A single turn carries every row of the set below to another of its rows. Some are shown first; where does it send the rows asked next?
z355: 20	-18	-13	17	0	-11	-31	-20	31	-8	20	5	23	-12	-5	-6	-38	-16	13	19	-4	-10	46
z517: 19	-21	-33	-4	6	16	-36	-24	23	-16	-29	-23	19	5	-20	26	-9	-8	36	19	24	38	26
z325: 32	-20	-36	-3	12	10	-39	-24	9	-17	-24	-21	8	6	-9	21	-13	-2	36	21	26	41	30
z62: 7	-11	3	38	-9	17	-3	-23	37	-10	1	4	16	10	-9	25	-9	-33	40	41	5	7	37
z866: -5	4	-19	23	0	-13	-30	-26	40	-23	-1	7	0	-30	4	24	-16	-4	27	6	-6	31	45
z942: 29	-6	-33	0	-2	16	-42	-11	8	-14	-12	-9	24	7	-16	47	-21	-20	31	8	24	28	22
z932: 19	-17	-39	2	4	16	-20	-11	18	-41	-7	-14	6	9	-12	32	-12	-10	45	13	25	42	20
z336: 32	-6	-30	-9	6	10	-41	-11	25	-26	-12	-17	29	9	-27	31	-11	-19	32	21	22	24	26
z936: 11	-11	-26	18	22	-27	-5	-7	30	-7	16	12	13	-17	0	21	-6	-22	47	7	23	25	55
z60: -10	-2	-3	33	2	-17	-16	-34	23	11	6	-7	6	3	-9	29	-27	-28	44	36	9	30	42
z908: 19	-18	2	16	-19	-13	-37	-13	33	-13	8	-14	28	5	21	8	-29	0	38	19	-18	12	44
z876: 27	-23	-13	26	10	5	1	-12	20	-27	25	26	10	3	11	15	-4	-22	53	23	18	12	39
z753: 0	-11	-12	5	13	-26	-35	-21	15	-3	7	-6	21	-9	6	10	-31	2	51	34	-2	3	52
z953: 23	-1	-17	14	16	-11	-43	-23	37	-21	6	6	18	4	11	8	-37	13	23	23	-9	-7	50
z408: 10	-19	-9	35	-8	-4	-13	-27	34	4	27	11	17	-1	-16	11	-37	-40	17	16	11	10	34
z901: 14	-11	-10	30	-7	-4	-29	-34	39	-19	25	11	3	-12	-8	-2	-36	-23	7	17	-4	15	32
z471: 18	-2	-4	19	-1	-8	-14	-30	51	-9	24	11	-2	-2	-6	14	-16	10	29	-12	21	31	32
z246: 25	-1	-8	36	-5	15	-22	-26	30	-36	0	14	-8	-9	15	14	-10	-7	25	29	-9	14	41
z334: 2	6	-10	35	-1	4	-31	-39	60	-23	3	9	9	6	-8	26	-29	-11	15	18	-6	21	33
z685: 46	-1	-31	0	10	6	-42	-15	5	-19	-8	-16	11	14	-15	33	-18	-18	30	25	26	34	28
z764: 12	4	-19	27	24	12	-30	-43	59	-26	-10	-11	6	-5	-3	3	-13	-18	36	30	14	30	25
z498: 9	-32	11	26	-7	-9	-14	-37	22	10	7	-6	16	15	-10	26	-5	-18	23	23	22	-3	28
z889: 36	-26	-13	17	-2	-22	-14	2	34	-17	24	2	24	2	23	8	-12	-13	45	3	5	25	48
z176: 13	-8	7	18	-4	-10	-13	-27	32	26	16	-6	16	17	-10	18	-33	5	39	8	21	6	39
z284: 11	-4	10	10	-5	-10	-25	-31	44	12	10	-12	17	12	-14	7	-30	15	34	15	9	2	40
z91: 19	-19	-8	18	-3	12	-22	-10	13	-13	1	11	26	-2	17	16	-21	-3	44	28	-5	-20	48
z409: 34	-32	-7	17	11	-18	-14	-25	23	-17	20	12	2	-3	8	15	9	-4	20	1	28	8	34
z262: 35	-10	-42	5	7	12	-25	-5	11	-34	-17	-20	0	4	-5	30	-13	-4	35	15	20	35	34
z813: 19	-23	3	33	-15	-14	-8	-12	35	6	17	-11	25	21	6	21	-20	-32	47	22	7	31	39
z989: -6	-18	-20	24	19	17	-17	-35	40	-3	3	2	29	5	-2	20	-25	-30	59	15	33	21	15
z218: 31	-17	-27	18	27	-16	-13	-6	29	-2	21	20	28	11	9	20	-28	-10	39	8	21	-2	53
z232: 35	-2	-9	15	9	-17	-14	-18	44	-3	20	8	-1	-3	-1	8	-14	15	26	-10	22	20	47
z156: 12	-4	-22	16	29	13	-39	-33	54	-27	-19	-16	5	9	-5	6	-15	-16	24	23	-8	28	33
z823: 9	-9	-12	39	11	-5	-6	-30	41	1	23	17	15	26	-10	33	-31	-32	37	19	24	26	32
z710: 20	-21	0	27	-4	-8	-23	-40	34	-25	11	8	-8	-6	3	19	7	-3	7	4	15	18	25
z851: 24	-26	-37	-3	8	14	-33	-18	10	-7	-26	-19	21	6	-12	30	-14	-8	40	12	30	35	29
z109: 17	-19	-33	2	-1	17	-25	-8	0	-15	-16	-24	17	17	-9	38	-27	-8	48	22	22	23	27
z429: -8	-22	-20	18	25	19	-21	-34	43	-12	0	-1	18	22	-10	22	-23	-34	48	11	13	35	15
z607: 18	-27	-35	16	36	11	-20	-15	11	3	2	8	16	16	17	27	-30	-24	47	-5	20	22	31
z616: 31	-22	-19	25	9	-16	-15	-16	22	-4	36	17	13	-6	-2	-3	-34	-29	20	12	14	6	43
z229: 19	-9	-2	36	-22	-7	-23	-19	49	-22	11	-5	7	0	14	20	-15	-17	27	7	-9	44	36
z882: 22	-25	-34	-2	10	14	-33	-28	12	-17	-17	-15	12	10	-13	25	-13	-9	44	18	31	48	20
z713: 28	2	-26	23	25	9	-39	-25	32	-1	-25	-18	17	-10	16	8	-27	-4	30	24	8	-1	47
z608: 17	-13	-28	0	1	15	-28	-13	18	-25	-21	-34	16	17	-21	28	-19	-9	43	35	15	25	29
z485: 26	-15	-36	24	31	7	-24	-21	12	1	3	9	16	-7	29	18	-31	-11	51	2	32	14	32
z775: 13	-31	9	12	-6	-11	-32	-35	20	-1	1	-9	20	5	1	15	-9	4	19	22	7	-17	33
z166: 27	-9	-29	-8	4	12	-47	-22	10	-32	2	-8	18	13	-17	33	-21	-14	40	19	23	36	12
z26: 32	-11	-32	12	36	6	-39	-14	21	-2	-22	-14	12	8	17	11	-28	-6	27	13	-3	6	50

z232 moves to -> z176
z953 moves to -> z218
Now find these:
z262 moves to -> z109
z429 moves to -> z156
z517 moves to -> z325
z713 moves to -> z485
z813 moves to -> z229
z616 moves to -> z408
z685 moves to -> z942
z710 moves to -> z775
z62 moves to -> z246
z866 moves to -> z753

A single turn carries every row of the set below to another of its rows. Some are shown first; where does it send the rows asked next?
z742: 1	7	20	-28	15	7	-11	-29	0	10	15	-7	13	15	-2	-13	2	9	-10	17	-10	-19	-4	1
z440: 9	-9	26	-4	0	0	16	6	-6	-22	8	0	17	22	-10	12	-3	-5	17	-11	7	10	-19	15
z282: -19	-8	3	1	4	2	-10	-16	8	-1	-3	29	-8	-14	4	-5	-1	9	2	-18	-7	2	21	33
z356: -2	-4	-27	9	27	-30	-4	-21	11	18	-15	6	-4	28	-2	9	-12	7	-10	0	-1	19	-21	5
z824: 1	9	0	-11	-3	-26	-14	-32	32	-9	5	12	8	11	5	-4	-25	21	-7	-8	-10	21	-20	-6
z478: 8	8	-6	-17	18	-3	6	-17	-18	-6	0	-4	-24	21	-12	23	-1	-13	-9	5	-27	-6	-6	-7
z564: -11	2	-2	22	15	10	-14	-30	-2	-4	-19	-4	32	-1	-6	13	-11	15	-2	7	-15	7	-6	11
z861: -23	6	-17	16	-11	-14	-9	0	-18	1	0	-5	-2	25	17	-6	16	-22	0	-11	-5	-6	-12	9
z402: -23	14	-16	17	5	-23	-11	-15	-16	-21	10	-16	-14	10	-3	9	-3	2	5	-18	-13	-8	-34	8
z120: -12	1	-17	-13	9	-21	-19	-35	9	16	-4	-9	-9	-1	16	3	-14	17	-9	8	-14	23	3	-6
z196: 5	-4	5	-10	-9	7	-6	-20	19	-30	-16	8	15	-11	18	12	-10	1	13	-21	-21	-3	-5	9
z309: 1	19	-18	14	-1	-36	-2	-13	-5	-11	3	12	-5	23	19	-1	-9	8	21	16	-11	26	0	5
z862: -10	-5	7	2	-7	-22	17	-5	-13	-40	15	-5	3	3	-6	1	-5	-6	10	-28	-17	-8	-19	10
z749: -17	-5	11	2	-19	-11	12	-19	-5	-11	11	-3	-16	-5	10	7	15	-3	-9	-19	-23	2	-26	-1
z793: -26	11	-3	1	-1	-8	-8	-13	-3	-5	19	16	13	-21	-7	7	13	3	-10	5	-4	-13	-27	28
z143: -13	7	-27	13	13	-37	-11	-14	-5	-6	-11	-8	-22	8	10	-1	-22	7	-10	0	-22	11	-10	14
z233: -2	25	-27	3	8	-35	-13	-5	-12	0	13	-10	-5	-3	8	-15	0	15	18	-2	-21	-16	-20	16
z667: -8	8	-14	-1	-15	2	6	6	-7	-4	-1	2	21	6	-22	13	-10	5	26	9	17	14	-9	18
z114: -20	-7	6	-1	-15	-5	-11	4	-1	18	14	-1	8	7	30	-12	15	13	3	3	11	0	-19	16
z771: 18	1	-29	6	2	-4	-10	-9	3	-21	-1	-15	-2	-14	-1	-4	-21	-2	-2	7	2	-14	7	-13
z285: -1	-10	18	2	10	-2	20	-29	-2	-13	-7	-20	24	-9	-20	8	-2	4	18	-9	-1	16	-3	14
z160: 9	16	6	-15	14	-11	-10	-29	26	21	-7	-3	5	-8	9	-17	5	18	-16	12	-10	1	13	8
z934: -2	-2	-1	-25	4	-19	-5	-11	26	-3	-3	-17	-5	-9	-4	-4	-4	5	-5	4	-17	35	22	5
z791: 5	-2	-18	5	20	-9	-3	10	1	6	3	2	-9	14	30	11	-3	10	9	-17	-13	2	-18	43
z921: 9	6	-4	-23	0	15	9	-9	17	32	-9	13	17	11	-5	-8	13	9	0	3	-6	-8	2	14
z22: 2	4	-6	-24	-8	-27	15	-19	23	2	13	2	-8	17	-20	-2	-7	7	17	-23	6	17	-31	4
z140: 11	15	13	-11	21	-20	-1	-25	13	1	11	-35	3	13	1	-16	-1	24	15	-24	-13	13	-3	10
z291: 3	21	-21	-20	-1	-7	-15	10	-3	0	-18	-16	-2	20	-2	5	4	-5	17	-7	-2	-5	19	-7
z532: 23	-21	-15	-5	14	-8	22	8	3	1	-9	-13	13	2	4	10	-14	11	3	5	20	-4	-2	3
z390: 9	10	-12	-29	17	3	2	10	-6	20	6	6	-16	8	-6	15	4	16	-4	14	-8	-20	-6	19
z179: 12	3	1	-19	3	-4	14	17	7	1	3	11	28	10	-10	2	11	-1	12	-2	20	-4	10	18
z266: 0	-5	29	-3	15	-24	-3	-7	-9	-27	0	6	17	11	12	6	-24	1	0	-25	6	8	-5	25
z343: -12	23	4	-27	4	-14	-9	-6	25	4	-1	-5	8	-5	-6	5	13	20	-30	-8	-32	-4	-7	12
z231: 7	4	13	2	3	-15	-2	-14	-8	-16	-16	15	11	12	-10	8	-19	-7	-3	35	12	3	-5	-6
z374: 4	10	4	0	9	-38	32	-7	3	2	1	11	10	23	21	-8	10	22	19	-1	-11	4	-7	23
z544: 13	7	-16	4	1	9	22	1	16	-2	-17	8	5	14	1	-4	14	2	-3	-12	-3	-30	8	12
z41: -10	-19	-15	0	1	-33	28	-13	1	9	25	-4	2	2	4	1	-5	14	-7	6	4	29	-11	6
z976: -1	21	4	-26	12	-36	-4	7	4	-12	-1	-31	12	14	-16	-4	-4	-9	-17	-13	-16	3	-13	13
z184: -10	6	-2	-11	2	-17	15	-19	-1	16	-5	-1	-8	24	-33	-24	3	-4	-23	-6	-16	-12	-7	0
z327: -16	-2	13	-2	5	-3	-5	-24	-11	-11	8	-1	-4	-1	-16	-23	-2	-17	9	-31	-8	-14	-5	27

z179 moves to -> z402
z231 moves to -> z791
Now find these:
z861 moves to -> z343
z22 moves to -> z771
z742 moves to -> z266

A single turn carries every row of the set below to another of its rows. Some are shown first; where does it send the rows asked next?
z413: -3	5	-17	-11	-8	-2	0	3	-3	-4	40	4	10	1	-10	-21	-19	-24	3	-19	-4
z703: -9	16	-9	-3	16	-15	12	18	13	-14	-50	14	9	4	-14	-18	3	-9	0	-3	-3
z389: -15	12	-10	-1	16	4	3	11	9	-6	20	-15	10	-7	-2	7	-49	-14	-7	0	8
z201: 21	22	-9	0	-8	-2	16	3	18	-8	-6	5	19	9	25	-40	4	-19	5	7	-1
z89: -7	8	-11	-6	-3	4	6	6	2	-3	19	-13	6	1	-3	6	-47	-24	-3	-4	6
z315: -4	3	0	-4	3	-19	20	17	23	-14	3	9	3	12	-8	18	31	8	-2	-13	0
z61: -4	9	-10	-5	6	2	2	11	8	1	17	-15	11	-2	0	11	-51	-19	-7	-3	9
z537: -1	29	-11	1	2	2	24	-4	15	-18	1	6	12	5	19	-47	10	-18	5	10	-7
z455: -4	32	-4	6	21	-1	15	4	26	-17	0	4	20	-3	24	-41	7	-3	-1	17	-1
z448: -26	14	-12	-3	21	-1	-1	6	7	-10	45	2	13	-10	-10	-21	-19	-10	-4	-9	-3
z798: -4	16	-9	-4	15	-16	11	20	14	-12	-51	14	11	4	-12	-16	1	-8	-1	-3	1
z668: -4	4	2	-3	6	-20	18	20	26	-13	1	10	5	13	-6	18	29	9	-3	-10	1
z543: -9	17	-9	-2	19	-14	11	19	15	-12	-50	13	10	3	-12	-18	4	-8	0	-2	0
z230: -17	11	-13	-5	6	7	7	7	3	-8	22	-12	4	-5	-6	3	-47	-23	-5	-4	3
z36: 0	2	1	-2	2	-21	18	18	24	-12	3	10	5	13	-8	17	31	8	-2	-12	2
z709: 17	2	-13	-11	-1	-10	-13	16	9	7	33	0	25	3	1	-13	-30	-13	0	-18	8
z688: -5	14	-9	-5	11	-15	12	18	12	-12	-51	14	9	6	-13	-18	4	-13	0	-4	-2
z236: -4	13	-9	-2	27	-8	-15	18	18	0	35	-2	26	-9	-2	-13	-30	1	-4	-7	10
z496: 20	28	-4	3	13	-6	9	9	26	-6	-7	1	29	4	30	-37	0	-2	1	13	8
z969: -5	3	2	-2	7	-20	20	20	24	-15	4	8	5	11	-9	17	29	9	-4	-12	0

z969 moves to -> z668
z413 moves to -> z448
z389 moves to -> z61
Now find these:
z455 moves to -> z496

A single turn carries every row of the set below to another of its rows. Some are shown first; where does it send the rows asked next?
z975: -7	0	-14	-2	14	11	-4	36	-10	-14	18	-3	5	-6	-9
z425: -3	9	34	-8	6	-9	-1	2	-25	-10	12	-1	-8	6	11
z150: 7	2	-8	-6	1	7	8	9	-29	1	-7	11	-1	-33	-8
z519: 4	1	-7	-8	0	6	8	12	-26	1	-1	11	-2	-33	-5
z542: -8	8	27	-9	16	10	-1	-11	20	22	4	-9	-4	-9	-1
z971: 7	0	-27	-4	15	-9	3	-1	18	-15	-4	-23	16	-15	-5
z674: 0	-5	-22	-11	11	-5	-3	-16	-4	-35	2	6	5	18	0
z439: -3	-7	-21	-13	11	-3	-1	-17	-5	-35	1	5	6	16	-3
z453: 1	2	-27	-4	17	-8	1	-3	16	-14	1	-22	12	-18	-4
z118: 3	-2	-6	-9	1	9	9	7	-29	0	-6	10	2	-33	-10
z364: 1	-3	-6	13	6	21	18	-5	11	1	7	-14	-15	29	1
z956: 14	5	46	-4	2	-12	10	-3	6	-2	5	4	6	0	-3
z134: -1	-4	-5	12	6	25	18	-11	11	2	4	-13	-11	29	-4
z693: -3	-2	-24	-5	14	-5	0	-7	18	-14	0	-20	15	-17	-8
z323: 13	5	48	-3	2	-10	9	-6	8	-3	7	3	7	1	-5
z540: 11	7	47	-6	4	-12	10	-5	8	-2	7	3	5	0	0
z716: -13	6	40	-12	4	1	-2	-13	-25	-12	9	0	-3	2	-1
z673: 1	-9	-21	-12	11	-5	1	-16	-4	-36	-4	7	9	19	-3
z162: -4	-1	40	-10	2	10	8	-17	-26	-12	-8	0	3	7	-8
z177: 14	6	29	-6	2	-8	6	6	-28	-8	-2	-3	-2	14	11
z929: 18	5	21	-3	12	10	10	-2	15	27	-16	-11	4	3	-1
z50: 9	6	45	-6	1	-11	12	-5	6	-1	6	4	6	-1	-2
z669: -13	-10	-6	-8	12	31	3	13	-7	-16	2	-1	17	-12	-31
z11: 6	-3	-27	-5	14	-7	6	-7	15	-13	-9	-22	19	-16	-9
z365: 0	0	-5	-10	2	7	6	9	-27	-1	0	10	0	-35	-6
z960: 2	3	27	-8	11	16	7	-14	18	26	-11	-11	4	-4	-10
z104: -8	-1	-4	10	7	22	16	-10	12	0	13	-11	-15	26	-1
z551: 5	-10	-11	-3	10	26	8	23	-10	-13	-9	-3	18	-3	-26
z548: -1	-8	-21	-13	10	-3	2	-18	-6	-34	-1	7	7	19	-2
z167: 16	9	17	-3	14	1	6	8	18	26	-4	-12	-5	3	10
z225: -22	-4	-9	-7	15	20	-3	18	-5	-15	19	-2	7	-13	-21
z525: 15	-1	34	-6	0	3	12	-4	-28	-11	-15	0	5	13	0
z501: 10	-4	-15	-3	14	14	6	38	-11	-12	2	-3	14	0	-12
z601: -2	11	20	-6	17	2	1	0	17	25	9	-11	-7	-4	9
z133: 1	-1	-6	-10	1	9	5	6	-28	0	-3	10	0	-35	-9
z101: 1	-1	-27	-5	16	-6	3	-9	17	-16	-6	-22	17	-17	-12
z828: 12	5	49	-5	4	-7	10	-5	8	-3	7	3	6	0	-4
z839: -7	-3	-3	9	6	25	17	-16	10	0	7	-12	-13	26	-4
z28: -2	0	-6	10	7	19	16	-7	10	1	9	-13	-16	26	1
z384: 1	-7	-22	-10	13	-3	0	-15	-6	-36	0	6	7	20	-2

z177 moves to -> z425
z693 moves to -> z101
z133 moves to -> z118
Now find these:
z134 moves to -> z364
z929 moves to -> z167
z225 moves to -> z669

